The rows below come in pairs that one turn or mirror swaps. Which row does each named row swap with?
The rows were stretched afterwards, more along some directions than others.
Z_875: [0.0,9.2,-20.9,-18.4,-1.2,10.3,3.1,22.0,-6.7,15.0,13.7,-0.9,-3.9,2.7,-20.6,16.2,-18.0,-0.7,2.2,-22.3,-7.0,3.6]
Z_700: [-16.9,2.3,19.1,23.8,-8.1,8.7,-5.4,16.0,8.2,14.4,47.2,12.7,-18.3,18.4,-29.7,-22.8,18.5,-4.0,-0.8,-26.4,-11.2,9.6]
Z_821: [-8.6,-15.6,1.8,-5.0,16.6,11.3,1.7,32.2,4.7,-8.2,20.8,18.6,-2.8,18.4,-18.8,-50.9,18.3,13.3,-10.3,-3.0,7.0,16.8]
Z_576: [-13.1,-13.9,38.7,7.5,5.1,38.2,33.9,40.3,-15.6,21.4,28.6,1.0,5.4,2.9,-22.2,10.3,7.8,11.4,17.4,-22.5,23.5,4.4]
Z_692: [-0.2,-11.9,45.3,4.4,8.6,28.1,24.3,26.0,-26.1,32.1,12.1,15.6,2.4,1.0,-32.1,-7.0,7.9,14.4,3.1,-11.4,7.8,4.0]
Z_738: [-0.7,7.9,-2.8,-14.4,-9.7,4.8,-7.4,30.5,-8.1,26.7,5.5,-8.2,-7.8,-6.1,-30.6,-6.5,-16.9,9.7,-10.0,-17.5,-7.2,-1.0]
Z_184: [-11.3,-10.2,39.7,12.7,6.8,37.4,19.8,29.9,-16.3,26.0,17.1,-1.3,-2.4,3.9,-25.7,13.0,8.4,15.5,9.2,-13.7,11.7,6.3]
Z_858: [-21.2,-16.2,11.0,0.5,23.2,10.3,5.8,42.4,-4.8,-5.9,36.1,23.2,-14.0,37.9,-25.0,-55.1,25.7,17.0,-16.0,-3.8,10.2,14.5]
Z_500: [20.9,19.6,-15.5,5.2,23.4,-9.5,15.2,11.6,-1.7,-19.0,9.6,-4.6,26.3,15.5,15.9,-15.3,-13.4,-7.9,-3.0,1.1,-0.5,-27.1]
Z_521: [7.0,1.3,-14.3,-4.5,20.1,-1.4,-0.9,12.9,18.9,-1.9,-7.4,26.2,13.8,13.6,-1.4,-9.7,-7.0,-7.6,-9.0,4.4,-11.8,-20.4]
Z_481: [-19.4,-9.0,-5.8,-24.7,-18.3,-8.0,12.8,-21.3,-3.0,-4.8,-1.3,12.4,-9.4,-27.5,9.5,9.5,-18.5,-9.5,21.0,4.8,10.4,5.6]
Z_577: [12.7,16.2,-4.6,-12.6,19.8,-5.1,-4.7,22.9,11.3,14.6,3.4,4.2,25.1,5.7,12.7,-13.4,-36.7,-14.0,-17.2,12.8,-7.5,-32.0]
Z_3: [-19.0,-13.5,-4.2,-25.9,-30.3,-18.2,8.1,-13.1,2.5,6.8,-8.6,11.3,-3.6,-36.9,3.5,-6.2,-5.0,3.2,23.1,5.8,9.5,9.9]
Z_275: [-22.7,-8.4,-17.3,-26.1,-2.2,-16.4,5.8,45.1,4.4,-6.3,-8.1,3.0,13.4,-38.4,25.2,-33.8,-12.1,14.4,11.6,28.3,26.2,-21.2]
Z_911: [15.5,17.5,-22.8,8.0,15.7,-13.2,12.3,13.5,6.1,-19.6,5.3,-11.5,30.9,4.4,21.4,-8.9,-16.0,-9.1,0.1,0.9,1.7,-29.0]
Z_133: [4.3,6.7,-20.6,15.4,19.3,20.2,7.4,16.6,22.2,-3.0,23.2,-3.9,30.5,25.3,-16.4,-6.2,13.9,-27.6,13.7,-10.9,-6.4,-16.6]
Z_791: [-17.5,-3.1,-3.1,-21.2,-24.7,-5.4,22.1,-11.8,-12.1,-6.1,-12.6,10.3,-6.3,-42.2,7.1,9.4,0.3,-2.1,26.3,4.7,13.2,2.8]
Z_832: [19.5,3.5,-8.8,0.6,1.9,8.7,1.8,19.2,10.7,-8.6,-4.1,-28.1,25.5,2.2,28.1,20.3,-8.3,-12.7,19.9,11.6,6.1,-16.4]
Z_882: [-19.7,5.0,15.9,9.3,-0.3,11.5,17.3,37.3,4.7,16.9,48.2,2.8,-33.5,22.0,-32.2,-20.6,15.5,-4.3,-6.9,-29.5,-5.3,3.2]
Z_348: [2.3,-7.2,42.0,14.5,13.5,40.1,33.6,35.7,-23.3,27.4,35.0,10.9,3.0,20.2,-23.3,7.5,16.9,9.8,6.9,-15.7,9.0,6.6]
Z_897: [-7.8,16.4,10.1,25.6,-4.5,4.6,9.7,29.9,6.3,7.4,38.4,-3.5,-19.9,30.7,-28.6,-13.1,20.5,-3.2,-4.2,-20.1,-8.9,-5.0]
Z_905: [14.6,-6.4,-9.0,-3.6,-1.5,5.5,1.1,16.8,13.7,-4.8,-15.7,-19.2,25.4,-8.9,33.7,14.6,-8.2,-5.7,20.9,23.1,14.6,-12.9]
Z_249: [34.6,24.8,5.3,7.1,29.5,15.8,24.3,7.9,-3.2,2.2,-8.4,8.9,24.2,29.8,-12.6,-13.5,14.9,-4.8,-19.4,10.2,-13.0,-7.9]
Z_164: [-6.0,12.5,-25.5,11.2,22.2,13.5,2.0,27.8,22.9,-9.7,22.4,-6.6,24.6,33.2,-15.6,-16.0,15.0,-22.8,3.6,-14.1,-5.3,-19.7]
Z_786: [-8.9,-11.1,5.1,3.3,20.2,8.8,7.5,42.4,-5.7,-10.2,21.2,22.4,-4.7,36.7,-18.1,-53.8,29.9,15.6,-7.4,7.2,6.9,10.2]
Z_967: [-29.7,-0.8,16.4,9.0,-10.6,-2.5,11.2,30.9,-0.7,8.9,46.0,-4.1,-23.5,21.5,-19.6,-18.3,29.9,-2.3,8.5,-17.6,-1.3,4.8]
Z_589: [-0.1,7.2,-2.2,-10.1,3.4,-11.4,2.6,28.3,11.8,-6.8,4.2,1.1,19.3,13.1,17.0,-26.2,5.0,7.7,-20.1,28.8,-1.9,-10.9]
Z_351: [11.2,0.6,-9.8,1.5,0.4,4.6,0.2,17.7,11.9,-2.2,-8.6,-23.1,20.7,-15.2,33.4,14.2,-4.9,-8.6,23.0,15.7,14.7,-21.4]
Z_785: [-5.9,5.7,-0.9,-10.0,-2.2,17.5,-15.8,22.0,-5.0,20.3,13.3,-13.1,-24.4,12.1,-32.5,14.0,-12.6,13.1,-5.9,-28.8,-6.7,11.8]
Z_594: [-23.2,-14.9,-23.1,-32.6,-12.0,-16.2,-1.6,34.7,13.7,-2.0,-3.4,6.3,7.0,-44.4,23.9,-26.1,-19.2,14.8,13.5,24.9,29.3,-11.1]
Z_538: [-26.7,-1.5,26.3,2.6,-16.0,12.6,7.4,53.2,-5.5,18.3,39.0,1.4,-33.8,22.2,-34.4,-27.7,11.8,11.4,0.5,-22.8,7.5,5.2]
Z_108: [-14.4,-7.3,3.1,1.7,25.3,11.1,12.0,41.2,-4.3,-19.6,23.1,17.9,-2.4,31.8,-15.7,-49.3,25.0,14.8,-12.2,-2.1,9.1,8.4]
Z_716: [-28.4,-2.5,14.9,20.6,-12.2,4.8,14.3,28.8,0.8,15.5,42.0,10.8,-22.3,9.1,-25.5,-27.2,29.2,4.7,4.7,-17.1,2.4,-3.0]
Z_664: [-4.8,-15.0,-12.3,-11.0,-11.2,-6.6,15.7,30.7,3.6,16.7,28.1,13.4,10.6,-5.4,-23.0,-29.1,8.1,-20.8,12.1,7.1,20.5,-8.5]
Z_111: [-20.0,-12.1,-18.7,-8.9,-19.1,-8.3,8.5,-13.9,8.8,-1.4,-0.8,4.0,-14.2,-28.9,3.9,14.1,-5.0,-10.8,25.4,-10.9,1.9,4.1]
Z_463: [11.5,10.7,-3.2,-18.0,6.4,-6.3,-17.1,18.3,17.1,26.0,-1.8,3.2,17.2,-7.7,10.6,-13.9,-37.7,-7.4,-16.8,18.5,-2.1,-23.5]
Z_125: [-25.8,-10.9,-25.0,-31.1,-13.4,-10.2,4.8,31.1,16.9,-12.3,-6.5,-2.9,14.6,-48.6,27.7,-18.1,-20.8,7.2,17.4,13.1,29.7,-16.7]
Z_995: [-7.4,-13.3,3.0,0.6,22.3,12.1,1.4,32.3,1.6,-12.8,21.2,20.4,-6.1,38.7,-16.3,-48.6,22.1,18.3,-16.5,-2.1,2.4,16.8]
Z_359: [-3.4,4.8,-21.9,14.2,18.3,14.9,-0.8,18.2,25.1,-6.0,24.6,-6.1,27.7,25.9,-16.8,-14.2,16.2,-27.3,9.3,-13.4,-8.2,-3.1]
Z_746: [6.4,12.3,-11.9,-13.0,7.9,-9.8,-13.8,18.3,17.9,21.2,0.3,3.9,24.0,-11.8,13.1,-7.8,-38.6,-21.3,-8.3,15.4,-6.5,-26.6]
Z_174: [0.0,9.2,-17.1,15.1,26.1,15.0,-0.4,23.7,19.8,-0.9,28.2,-4.5,23.0,34.2,-14.0,-8.8,12.4,-26.4,9.3,-19.4,-4.9,-16.6]
Z_232: [-27.5,1.3,11.0,17.7,-10.6,-1.0,8.2,35.4,-3.6,7.5,27.8,2.6,-22.6,13.0,-27.8,-26.4,23.6,-5.2,-1.8,-23.9,0.0,-11.3]
Z_248: [0.1,-11.6,42.4,12.6,12.0,37.2,21.5,28.4,-17.3,29.8,26.9,4.7,11.9,1.6,-32.8,11.2,15.9,5.8,7.6,-19.4,9.7,2.3]
Z_808: [28.5,25.8,0.5,5.1,35.3,12.0,23.0,18.8,-4.7,-1.4,-17.6,9.5,28.2,31.8,-14.7,-16.6,6.1,-4.8,-23.8,13.0,-13.5,-14.6]
Z_300: [35.0,19.5,-4.0,-3.8,24.7,9.1,24.2,18.4,-1.6,6.8,-13.9,10.2,26.6,26.1,-14.5,-16.7,4.8,-5.4,-19.9,20.0,-11.5,-11.5]
Z_763: [-5.0,5.8,-23.9,-17.1,21.7,-12.7,6.0,8.2,10.1,-7.9,-7.6,32.6,8.0,5.6,-2.7,-12.3,-2.1,-9.1,-7.8,3.2,-4.2,-25.2]
Z_38: [-16.7,-10.1,-1.1,-20.8,-15.0,6.2,23.9,-4.9,-11.2,-6.1,-17.6,12.8,-8.8,-23.6,2.5,-3.2,-12.9,13.2,18.8,5.5,13.2,10.0]
Z_294: [15.5,-1.3,-18.8,0.6,-4.4,7.3,5.0,19.2,15.8,-2.9,-13.2,-28.2,32.8,-13.1,29.9,14.8,-5.5,-12.8,21.6,21.1,13.0,-13.4]
Z_635: [-11.2,-4.1,-6.0,-26.6,-3.6,-15.6,17.9,-5.2,-8.8,1.7,-6.4,14.0,-11.8,-15.5,16.4,-5.0,-18.6,3.3,12.1,21.3,-2.5,11.3]
Z_633: [-26.6,-13.0,-7.0,-29.6,-25.5,-14.2,12.1,-4.6,-7.8,-6.2,0.2,10.1,-19.5,-26.3,1.1,5.8,-6.7,-1.8,22.6,-9.8,8.1,17.0]
Z_874: [4.9,-6.9,41.9,6.2,11.3,32.5,34.9,37.1,-23.0,33.6,26.5,7.9,7.3,13.5,-30.4,15.4,9.7,6.2,11.7,-14.5,2.8,0.4]
Z_642: [-6.4,-10.8,40.8,12.0,4.6,31.9,32.9,31.1,-19.3,29.5,27.8,3.5,4.3,3.5,-34.3,17.8,16.3,6.0,14.8,-22.9,11.5,2.4]
Z_161: [-2.3,13.5,-5.4,-24.4,7.2,-8.6,13.4,28.3,1.8,-14.5,-5.4,1.7,19.4,15.4,15.2,-24.6,7.1,7.0,-15.1,29.4,-0.9,-19.1]
Z_84: [8.9,10.4,-8.6,-10.7,4.1,16.8,-1.4,18.1,-10.0,17.7,16.1,-7.9,-9.4,17.0,-27.1,12.8,-16.0,3.2,-10.3,-24.6,-17.5,0.7]
Z_734: [-2.5,3.5,-18.2,-12.9,-3.4,10.1,-6.9,32.4,-10.6,15.0,11.7,-6.8,-18.5,15.2,-24.9,0.1,-12.8,12.2,-3.3,-14.3,-1.1,6.6]
Z_547: [-31.3,-9.9,-23.8,-34.4,-10.4,-17.8,10.7,48.4,8.0,-5.6,-9.5,1.9,11.2,-43.0,23.2,-22.5,-13.5,12.5,16.1,23.9,32.0,-24.6]
Z_283: [-4.9,-17.5,35.4,13.0,3.4,30.2,37.3,31.0,-19.3,27.2,30.7,7.1,16.1,2.8,-29.3,-2.8,26.0,4.4,14.6,-18.3,11.5,3.9]
Z_740: [-2.2,1.4,-19.6,-16.8,-8.6,-5.6,-7.0,30.7,-10.0,21.6,13.5,-6.9,-9.1,-3.0,-22.2,6.9,-13.5,-0.9,4.8,-26.1,-6.3,-6.3]
Z_243: [-23.3,-8.0,-30.2,-32.0,-10.5,-20.8,4.0,36.6,11.6,-8.0,-12.9,-3.6,5.9,-45.1,25.7,-14.9,-21.8,16.7,11.7,20.5,28.0,-16.0]
Z_783: [0.5,7.1,-11.9,-9.0,-3.5,6.3,-14.9,16.5,-8.2,18.8,16.4,-11.0,-17.3,11.7,-25.5,12.4,-16.1,6.1,-8.3,-23.9,-12.7,2.5]
Z_702: [9.8,11.2,-12.5,-6.1,5.5,7.8,-18.3,18.5,-4.9,18.0,8.9,-11.1,-1.5,5.2,-23.1,11.8,-15.5,6.9,-8.9,-18.4,-14.5,-2.1]
Z_590: [1.1,-12.5,-15.0,-8.4,-13.2,-5.0,17.0,33.3,8.5,17.0,23.6,7.3,19.1,-13.5,-18.8,-25.4,-1.1,-24.0,12.6,11.2,18.7,-11.7]

Swapped with Z_590: Z_500
Swapped with Z_577: Z_300
Swapped with Z_481: Z_897
Swapped with Z_995: Z_547
Swapped with Z_874: Z_84
Swapped with Z_875: Z_348
Swapped with Z_589: Z_763
Swapped with Z_746: Z_249
Swapped with Z_161: Z_521
Swapped with Z_740: Z_283
Swapped with Z_734: Z_576
Swapped with Z_174: Z_294

